One hidden turn or mirror swaps the rows below in pairs. Which row is each named row swapped with?
The rows were stretched afterwards, more along some directions than others.
bafo: .24	-.10	.00	.10	-.20	.04	.10	-.03	-.03	-.05	.49	-.08	.13	-.43	.20	-.14
zukit: .50	.23	.16	.22	-.29	.10	.31	.04	.05	-.19	-.03	-.15	-.12	.06	.01	.12
pogil: .21	-.02	-.20	.05	-.01	-.14	.26	.40	.02	-.36	-.32	-.15	.14	-.03	.15	.15
Mol: .22	.03	-.19	.03	-.04	-.10	.17	.49	-.03	-.47	-.32	-.23	.08	-.09	.15	.14
mebek: .18	-.06	.04	.04	-.03	-.05	.13	-.05	-.11	.02	.26	-.04	.17	-.47	.35	-.08
puv: .02	.06	.05	-.11	.07	.05	.00	.20	-.13	.22	-.24	-.21	.05	-.33	.01	.00
Difu: .22	-.03	.06	-.01	.01	-.17	-.01	.34	.11	.03	-.25	.13	.17	-.31	.50	.15
zin: .04	-.09	-.17	.08	.17	.18	.22	.03	-.05	.17	.28	.41	.29	.25	.47	.03
vab: -.06	.01	.12	-.18	.07	.08	-.11	.06	.00	.35	-.22	-.03	.15	-.28	.16	-.05
Vup: -.02	-.14	.21	.10	.10	-.07	-.17	.29	.07	-.06	-.02	.31	.09	-.15	.30	.15
Lubim: .17	.04	-.23	.09	-.01	-.15	.15	.46	-.01	-.38	-.26	-.10	.09	-.01	.20	.15
vukif: .19	.07	.03	-.19	.09	.04	.03	.16	-.06	.37	-.06	-.09	.13	-.39	.34	-.05
fafi: .19	.12	.06	-.06	.07	.10	.06	.20	.00	.23	-.10	-.31	.06	-.47	.15	-.02
kazu: -.13	-.11	-.44	-.40	.22	.05	-.07	.28	-.07	.25	-.05	.14	.37	-.13	.46	.02
fam: .49	.27	.15	.11	-.24	.07	.30	.14	.03	-.25	-.19	-.29	-.08	-.15	.10	.14
ros: .12	.09	.09	-.17	.00	.14	-.09	.15	-.07	.21	-.14	-.15	.00	-.36	.27	-.11
zis: -.16	-.09	-.45	-.16	.14	.09	-.03	.39	-.09	.07	.00	-.18	.20	-.25	.13	.13
Ruvu: .30	-.09	.04	-.28	-.17	.02	.32	.16	.20	.00	.25	.17	.16	.25	.35	-.26
Vimo: -.04	-.09	-.10	.02	.32	.18	.14	.08	-.08	.17	.14	.37	.25	.21	.54	.10
luru: .37	-.13	-.03	-.21	-.21	-.04	.50	.28	.21	.05	.28	-.15	.20	.01	.25	-.24
Kug: .39	-.07	.06	-.20	-.09	-.05	.50	.07	.18	-.01	.18	-.03	.10	.09	.26	-.30
dipo: .15	-.03	.01	.11	-.19	.03	.16	-.10	-.06	-.03	.46	-.06	.08	-.27	.03	-.07
gagi: .15	.02	-.34	-.09	-.04	-.14	.24	.57	.03	-.28	-.37	-.04	.27	.06	.29	.14
rud: .58	.26	.24	.18	-.17	.04	.39	.04	.01	-.27	-.08	-.18	-.21	-.05	.12	.06
rasaf: .58	.28	.09	.13	-.20	.03	.35	.06	-.01	-.14	-.21	-.13	-.08	-.16	.31	.10
mazul: .51	.31	.12	.15	-.15	.04	.39	.07	.05	-.13	-.16	-.18	-.08	-.03	.22	.12
Nol: -.31	-.08	-.40	-.52	.24	.06	-.09	.26	-.04	.23	-.37	-.03	.47	-.36	.48	.09
pif: -.21	-.03	-.38	-.30	.24	.05	-.01	.14	-.11	.21	-.16	-.01	.23	-.07	.10	.15
Rus: .13	-.02	-.31	-.01	.13	.12	.18	.29	-.06	.18	.10	.26	.30	.27	.57	.08
mup: .10	.03	-.19	.05	.02	-.10	.16	.43	-.05	-.42	-.19	-.08	.15	-.01	.11	.17
Lep: .18	.14	.12	-.11	.16	.09	-.01	-.05	-.09	.26	-.14	-.08	-.04	-.19	.09	-.07
bofo: -.19	-.03	-.31	-.47	.22	.17	-.06	.00	-.05	.17	-.29	.15	.29	-.11	.35	.05
zib: -.26	-.11	-.35	-.37	.22	.15	-.05	.00	-.06	.29	-.18	.14	.30	-.07	.36	.05
vev: .14	-.14	.13	.07	-.03	-.13	.13	.27	.15	-.01	-.01	.24	.12	-.12	.29	.09

Ruvu swaps with -> mebek
vukif swaps with -> kazu
rasaf swaps with -> gagi
fafi swaps with -> zis

